A: rows in a few groups, each row roughly a mix of its group's directions
A (140 x 10)
7 -12 -11 -12 -1 43 -29 15 19 38
-33 -21 -26 23 -31 -26 3 10 -7 24
18 3 3 -36 30 -13 15 -28 37 -6
-23 4 -14 -34 19 19 -10 1 -46 -18
-17 9 -14 48 -11 8 30 -10 -29 15
-33 -44 -5 29 -25 -21 12 4 -2 -9
-28 -8 0 -6 4 -4 -38 9 -11 -51
7 44 4 10 1 16 4 26 28 -36
6 39 32 10 16 -23 -26 27 8 -16
-3 -8 -11 7 -13 5 46 18 14 46
29 17 14 1 45 -7 27 -14 27 -3
38 5 3 14 -36 -25 34 -14 -11 9
33 21 3 -21 -7 17 39 -8 36 -2
2 -23 7 10 -39 -41 -13 0 23 24
-35 22 5 6 -13 -20 15 -42 4 -30
-30 0 -12 23 10 -4 7 -41 -30 28
20 -7 -7 14 -18 11 -42 -4 -25 -40
-4 -10 -50 -28 -16 4 21 11 -25 18
16 -3 10 6 24 40 -16 21 19 -39
-17 -10 -14 -26 0 28 -44 20 4 -29
-4 35 19 -28 29 19 -29 27 -3 3
14 33 14 37 -12 -41 0 -9 -21 3
-1 -15 -25 7 33 43 19 7 30 -3
20 -58 15 -12 3 -9 -2 5 -5 -29
6 8 1 16 19 -18 -5 -23 -25 -54
10 3 -38 -31 -11 -27 -24 14 -30 -11
10 -2 20 32 29 -17 -14 -3 -40 27
31 -13 21 23 -9 -30 -22 0 -38 -11
-28 -3 -16 2 45 34 12 8 26 -9
0 -5 -28 -8 37 52 3 -4 -14 4
-1 27 -3 27 45 16 6 25 8 -26
32 10 -12 21 26 1 -50 -12 0 -11
34 8 -7 9 2 19 27 19 21 -44
-34 -12 -22 23 -22 29 -5 23 13 -29
-10 14 24 -2 -39 -19 -35 -4 -34 2
-16 -15 -33 9 -15 -33 5 -12 -38 -24
-2 61 1 -22 3 0 3 22 5 -22
-23 45 13 31 31 -4 -17 -1 0 15
5 -1 28 -36 21 -46 2 16 -12 11
6 1 23 -26 1 2 40 24 8 -41
-10 1 10 -13 -53 -15 26 -2 -23 23
-35 11 -1 -7 -44 -12 9 19 35 -5
19 -17 -5 -18 -54 -16 -22 -7 -21 -8
7 34 37 30 1 1 -26 -7 24 -20
8 -26 10 12 24 -9 -46 -11 -31 -16
-30 -3 -18 16 -25 3 33 -4 -18 40
-47 0 -23 -6 35 22 -22 -3 12 -4
-2 6 5 -15 41 14 17 0 37 37
12 24 35 14 -12 -21 -32 -5 -35 -13
5 3 5 30 -37 -21 4 3 -48 -10
-52 14 4 10 -22 29 10 20 13 10
53 -11 -10 6 38 -1 20 3 0 -13
-41 -3 -22 9 -34 -30 7 27 -4 -5
-23 44 19 25 15 -27 -18 -11 -15 -8
-35 0 -10 27 16 -20 40 3 -29 -6
-7 1 3 12 -11 -47 -25 -7 -42 14
32 8 -29 27 -14 14 -3 -15 30 -31
14 31 22 -7 18 49 8 -18 16 10
-1 -13 -40 6 -13 10 -40 -8 37 -8
-7 7 -9 -10 3 34 -13 44 29 28
17 5 14 -35 32 -11 -30 -21 14 -27
23 -2 32 -25 6 -15 14 21 1 -45
37 9 -9 2 15 31 -34 28 6 21
5 -47 31 14 4 8 -28 13 24 12
30 -28 6 -12 -27 20 -32 -5 -30 15
47 -4 20 3 -9 -25 -23 25 24 -9
-9 17 5 -20 44 -5 9 -39 28 -9
37 -50 6 6 1 -6 9 -19 20 19
1 -17 -1 12 58 18 10 24 -3 -18
-24 3 -3 47 -30 -15 4 3 20 28
-12 -11 -37 -39 -37 -7 23 -2 6 4
16 -2 5 -12 41 -2 29 -17 -7 43
11 26 -33 37 -4 15 -24 -33 -6 2
-7 -45 42 18 18 -6 4 7 17 -18
-49 15 -14 -25 -34 12 4 12 13 -12
15 56 0 16 -17 4 -19 -6 -25 -14
22 4 6 -21 -22 17 47 10 -6 -33
-3 8 -2 21 50 30 -18 2 15 -27
-16 39 23 35 21 -19 -28 -3 -5 0
9 -49 -14 -5 3 -31 -16 -5 -29 -20
-12 -1 -17 4 11 -27 53 -16 -15 23
-8 -24 3 15 19 15 -46 -9 -25 31
-11 -14 6 -22 41 -14 -25 24 -4 -36
25 16 7 -8 51 -14 2 -21 -27 12
33 22 9 44 -16 -22 12 -24 -9 -1
-2 20 -28 -27 24 -9 12 -6 -33 37
-2 -52 -16 -1 15 -6 -22 -16 4 34
30 11 -18 27 -20 9 16 -38 -30 4
-22 8 -14 8 21 16 42 -16 38 12
40 7 22 30 9 3 -36 -21 15 0
15 -12 -24 5 -4 38 -18 0 32 -37
0 13 15 -18 25 32 4 48 5 21
2 -23 -13 -14 25 42 -30 24 -19 -8
-9 45 -23 21 28 0 23 20 7 -17
-22 15 -20 15 -38 15 27 -2 20 32
3 25 -1 -9 -32 -17 -15 -26 -37 -30
3 37 4 16 -20 -25 40 -17 24 7
-15 25 22 -22 -37 -11 31 18 -5 -25
-5 -26 -9 -38 8 17 -10 29 32 -24
22 6 -14 -35 -13 18 -42 23 9 20
0 4 10 -32 12 -37 -19 -33 -29 -13
-25 -24 8 -35 -29 -6 -23 -13 30 -16
-9 5 -1 39 -34 -9 6 4 -47 0
10 -4 -6 -21 38 12 -3 -11 43 -31
-14 -26 -1 9 -31 24 41 -17 17 -20
-42 -1 -8 -44 8 15 -2 -1 -20 -27
-33 -4 -25 2 -2 5 1 -29 9 -50
-4 -34 -1 -18 2 14 -50 10 -28 -6
-27 -5 12 19 -19 44 -39 4 5 -7
-32 -15 5 37 -8 9 -41 -5 -23 -12
-40 9 -3 2 -34 -9 10 40 23 3
-36 -48 -6 -17 10 -23 1 -24 5 -5
1 37 3 14 8 18 -18 17 25 -44
0 -3 -13 16 -32 -6 29 -7 -31 43
31 8 0 17 21 30 47 6 16 4
-16 30 14 54 -11 -20 0 -6 8 -17
-8 -3 -11 13 -36 -32 39 12 27 -5
-1 -20 23 15 6 -44 22 -22 -14 29
14 -20 -44 16 6 34 10 -30 11 -10
17 -3 -2 -11 47 30 -19 3 12 33
-10 -3 23 -25 -15 -32 21 36 29 -7
-38 -11 -6 22 20 -16 -6 -11 -47 -2
15 5 -23 -18 -11 41 33 10 31 -11
-27 -10 -32 8 -36 2 -37 11 -17 10
-22 -41 3 -11 9 -2 50 1 4 17
-28 0 -25 37 6 17 -3 -17 -39 -15
8 36 21 10 23 20 -20 -37 25 -2
0 41 36 9 3 -6 -15 -34 17 -21
30 12 30 -1 26 23 28 -21 27 6
6 -15 -35 -22 -22 -1 33 -3 -23 33
2 -53 2 -25 9 12 -9 14 7 -34
13 31 3 19 25 40 5 17 25 -22
23 44 -1 18 -16 -20 10 6 35 20
-48 -16 -2 -38 11 12 23 4 0 -18
26 7 -9 31 12 -10 -16 -44 -31 -3
1 6 -19 10 -9 -51 29 -2 -32 12
3 2 -24 22 -29 16 10 -31 -29 33
11 25 19 24 -26 -44 -16 -19 -16 -4
-7 -1 0 13 7 -2 51 28 16 35
-6 -14 23 -2 -20 -24 -22 -28 -22 41
the two rows of each list that fit no group, in list order (the others fit one group, some only roughly)
- z_99: 47 22 -28 -17 6 -21 15 -23 -13 -2
- z_2: -4 -27 14 -2 -4 -56 15 0 -3 -28
- z_181: 44 13 3 -18 -5 -47 4 -9 -20 3
- z_480: 6 40 -12 18 -17 11 30 -26 -14 -30
- z_896: 17 -27 -6 -25 7 -18 4 -15 -20 -50
- z_723: 0 6 42 14 -12 -47 27 5 -6 8
- z_432: -48 8 10 -40 0 6 -2 18 -21 16
- z_614: 1 29 -13 -29 27 -17 -5 0 -43 -22
- z_516: 35 14 3 -2 -13 -18 28 35 6 -34
- z_923: -4 -38 -28 -38 13 -6 -21 22 -16 3

z_181, z_516
- z_597: -37 -41 7 26 -28 8 4 10 14 -15
- z_247: 4 29 7 -60 -2 0 -15 -19 -3 -3
- z_627: -26 17 -2 -17 20 -5 -52 -20 19 1
- z_92: 45 -15 -1 -12 -26 12 -16 24 4 33
- z_680: 7 -20 8 26 -35 1 26 -10 44 -8
- z_46: -19 32 8 15 10 -8 9 -18 -7 54
- z_497: 24 -9 -36 2 -12 -27 16 -34 -28 -11
- z_658: 40 -4 0 13 11 -42 -26 7 13 26
- z_929: -44 -20 -25 -44 -11 -2 -9 -1 8 7
- z_203: 39 9 -8 -36 14 0 -38 13 0 -21
- z_157: -2 -37 7 -42 20 16 10 4 -35 0
- z_51: -31 8 -17 -24 -18 -28 14 44 2 -7

z_247, z_627
- z_19: -13 38 -19 -37 12 36 -10 -10 11 -5
- z_560: 2 24 29 32 -11 -21 23 15 -23 29
- z_201: 7 -37 25 -16 43 17 6 -19 -9 16
- z_21: 16 34 -22 -3 -40 3 28 6 23 -17
- z_874: -6 54 -8 0 -38 6 -9 -12 12 19
- z_812: -15 61 4 -3 3 30 -11 7 1 -5
- z_795: -2 -24 24 19 18 27 -46 -12 -2 18
- z_428: 15 12 24 7 4 -43 10 10 -43 -15
- z_165: 54 18 5 -4 4 19 -13 -4 -35 -5
- z_231: -4 -20 13 10 -18 -14 -12 9 -57 -21
- z_704: -46 -9 13 -16 21 -11 20 11 26 -27
- z_531: -36 27 12 -10 -3 18 -4 -18 39 26
- z_719: 25 -20 21 -16 -11 28 27 -8 42 -2
- z_130: -21 -3 -13 -51 -5 18 -14 29 -20 15

z_19, z_231
- z_380: -28 33 -30 10 -27 11 32 -19 -6 2
- z_932: 2 -8 11 -9 21 9 -20 1 -36 52
- z_662: 2 5 11 -13 -50 3 -4 14 40 23
- z_277: -41 5 17 8 9 -7 25 44 14 13
- z_260: -6 14 -26 -6 -26 -38 41 2 7 -19
- z_283: 50 -2 -9 18 3 37 10 19 18 6
- z_10: -18 -34 -13 32 -1 -45 6 8 -13 16
- z_694: -2 25 18 9 -12 25 8 -6 17 54
- z_371: 4 4 4 8 -45 -25 -23 -30 20 -22
- z_170: 34 -42 1 -4 21 31 19 16 -10 -5
- z_701: -46 -13 27 13 -33 -9 12 1 -1 26

z_371, z_701
- z_453: 13 50 -2 -24 -11 37 6 2 19 -4
- z_510: -20 40 -13 19 29 11 7 -1 -8 39
- z_502: -28 -7 -23 32 30 16 24 -17 20 19
- z_532: -20 14 -35 1 28 0 34 9 -18 33
- z_905: 39 22 4 18 13 29 30 -10 -28 -8
- z_111: -48 22 -6 0 6 4 17 -6 20 -39
- z_399: 8 -14 -16 -24 6 -12 -25 -20 -33 -42
- z_573: 10 6 -6 1 -10 -15 24 15 28 -55
- z_769: 18 25 -19 -22 24 35 17 8 -16 31
- z_386: -29 -22 -27 -22 -2 -35 18 1 -18 26
- z_506: -20 31 23 30 35 8 -11 -9 21 23
- z_919: -41 -27 -36 -6 -16 -30 -3 -2 10 -13
- z_954: 17 -30 15 26 27 -23 -9 19 -29 -24

z_769, z_919
- z_553: 13 8 23 -33 5 -3 -51 -21 -1 17
- z_345: 14 28 11 -36 -1 26 -8 10 -35 -27
- z_753: -54 -15 15 -8 -1 18 -12 19 28 9
- z_776: -18 11 -44 -33 -37 -2 2 -1 -10 16
- z_861: 54 -27 14 19 2 17 5 9 -24 -9
- z_411: 11 -12 -8 24 -26 -26 -16 -12 3 -50
- z_862: -30 41 15 20 14 -21 5 -16 0 33
- z_16: -1 16 20 -15 -27 32 -32 -8 36 -13
- z_85: -8 -48 -20 -16 19 13 -11 11 37 4
- z_806: 23 36 -4 -8 -19 -31 38 18 -9 -10
- z_822: -13 -26 -40 11 -9 6 10 -18 -32 -32
- z_820: -2 9 -29 -9 20 48 -17 31 -11 -10

z_753, z_806
- z_34: 14 -17 6 -23 -43 10 -15 -2 25 -36
- z_261: -30 -28 9 -10 6 38 -23 22 7 27
- z_598: -46 -2 9 -23 28 4 -19 18 -9 29
- z_223: -13 16 -21 37 -37 -15 17 3 -8 31
- z_12: 48 34 -8 19 -2 -11 -7 -31 11 -1
- z_437: 5 -32 16 26 7 -32 -2 18 22 35
- z_347: -7 35 -14 -19 9 1 18 -9 53 0
- z_735: -3 -44 31 -6 -19 -29 -18 -13 10 -20
- z_182: -20 1 -12 -12 24 -13 -16 15 -29 49
- z_805: -28 31 -10 -20 -34 -16 -20 -5 20 -24
- z_164: -17 12 14 -14 -41 -14 10 -30 34 17
- z_65: -23 32 -22 28 5 -30 -11 1 -30 20
- z_684: -16 35 27 -19 -22 4 19 41 -6 9

z_223, z_347
- z_144: -13 -11 32 15 28 17 2 6 15 48
- z_204: 10 -19 17 36 -4 35 -38 -13 14 4
- z_286: 18 20 27 -40 10 -26 11 -22 27 6
- z_715: 14 -32 -32 29 -9 3 -2 -24 20 32
- z_233: -21 -22 -23 -40 17 -28 30 -10 1 4
- z_367: 19 -3 -18 -27 -36 42 -18 -1 0 -18
- z_230: 19 33 -11 40 23 -12 30 -13 14 -7
- z_169: -29 -6 -9 -24 -33 11 -23 -17 -7 40
- z_552: -5 -17 30 -8 -36 10 -10 45 6 18
- z_74: 21 7 -9 -4 -4 -45 10 15 -2 -47
- z_107: 16 16 21 -37 -3 -7 -1 -27 27 36
- z_902: -19 7 31 -2 -6 -55 -19 -4 -2 -19
- z_884: -32 -1 3 11 36 -29 -15 4 -32 25
- z_112: -40 8 -5 10 25 -39 -23 12 -12 -20

z_230, z_552
- z_6: -8 -15 6 1 -10 -60 25 -7 3 -20
- z_869: 15 -11 -21 -22 -34 1 44 -12 5 25
- z_352: -7 -8 -16 12 -33 9 -48 -30 2 -16
- z_648: 31 -35 -4 -12 -4 6 7 -18 -41 25
- z_613: -23 29 -21 -21 -21 33 -21 0 29 2
- z_946: -45 19 -33 -29 -4 7 -1 -10 3 26
- z_650: 39 -20 1 14 -9 -27 33 -3 -34 -1
- z_197: 24 26 26 34 8 -9 31 -9 27 -9
- z_256: 40 22 19 18 -20 15 28 -12 28 -8
- z_794: -23 33 -7 1 -50 -8 26 -7 -4 -11
- z_403: 19 38 -9 12 -44 -23 24 -7 -5 -4
- z_936: 38 9 51 -15 19 1 -14 -11 1 -6

z_352, z_936
- z_379: 55 4 7 17 -33 -6 1 2 -23 -14
- z_218: 20 -33 13 -34 5 -3 -25 -33 -5 23
- z_526: 42 -16 6 15 25 32 9 21 -4 -26
- z_545: -19 24 14 -7 -2 -55 -2 -2 -31 3
- z_824: -2 18 5 -15 -35 29 -32 -14 36 -6
- z_245: 13 17 23 -34 -38 -8 13 24 -28 -5
- z_778: -8 -25 29 -19 -5 25 -3 30 39 -12
- z_754: -39 16 22 38 2 16 -27 -4 -12 18
- z_832: 11 45 -17 29 17 22 26 12 -5 15
- z_336: 36 -38 -15 -13 -26 -8 6 9 -31 -13

z_218, z_545
- z_132: -2 -44 16 -9 43 27 2 8 8 -15
- z_809: -2 35 -23 -2 -17 44 8 -9 -29 -13
- z_37: -12 20 24 -17 24 42 -25 4 -12 -25
- z_129: -22 -23 -8 3 -33 -14 34 16 18 -32
- z_194: -17 -8 1 -48 -6 31 24 25 -13 11
- z_490: 19 4 9 21 12 25 -14 -15 13 54
- z_451: -7 -11 -30 5 -3 20 -14 37 -39 -24
- z_216: -18 -2 23 -36 -14 -30 -3 -1 -4 43
- z_77: -35 0 -11 -15 -6 15 -19 17 -12 50
- z_221: -33 -20 -47 -15 -27 -13 -12 3 6 -14

z_451, z_221
- z_836: 6 -6 -8 0 16 -43 -17 4 -39 -33
- z_323: 39 -16 -25 -19 18 12 -31 -18 -22 -14
- z_615: -20 15 -12 27 -30 17 7 -26 21 -36
- z_623: 14 10 -2 -42 -51 13 1 11 14 4
- z_236: 6 -33 23 -24 30 -6 -27 4 33 -14
- z_611: 33 -52 -2 -9 9 13 3 13 -29 -6
- z_154: 34 -32 8 -1 4 -22 0 -31 -31 -22
- z_357: 4 -44 1 -8 4 -15 11 13 8 51
- z_501: -15 6 17 -40 10 -18 15 1 39 28
- z_960: -25 -11 -6 12 -39 17 1 16 29 36

z_623, z_236
- z_872: -7 29 29 7 50 27 0 -11 -12 3
- z_882: -24 31 -11 -7 -38 -10 -31 -13 -4 28
- z_32: -16 -13 -34 -32 -17 8 -3 22 39 12
- z_849: 22 43 -20 -4 -35 3 11 6 32 -8
- z_521: 21 14 15 26 5 10 -3 -10 -33 48
- z_729: -9 30 -14 5 -45 14 -1 25 13 30
- z_64: -10 5 28 4 -32 -35 -3 -36 13 21
- z_433: 24 -22 -25 -28 10 -12 2 -18 -40 -24
- z_121: -5 -35 -5 49 -17 -6 22 12 3 24
- z_150: 18 -16 47 -8 3 -38 8 23 9 13
- z_26: 31 -1 -31 -5 -25 19 -45 -1 15 -6

z_32, z_121
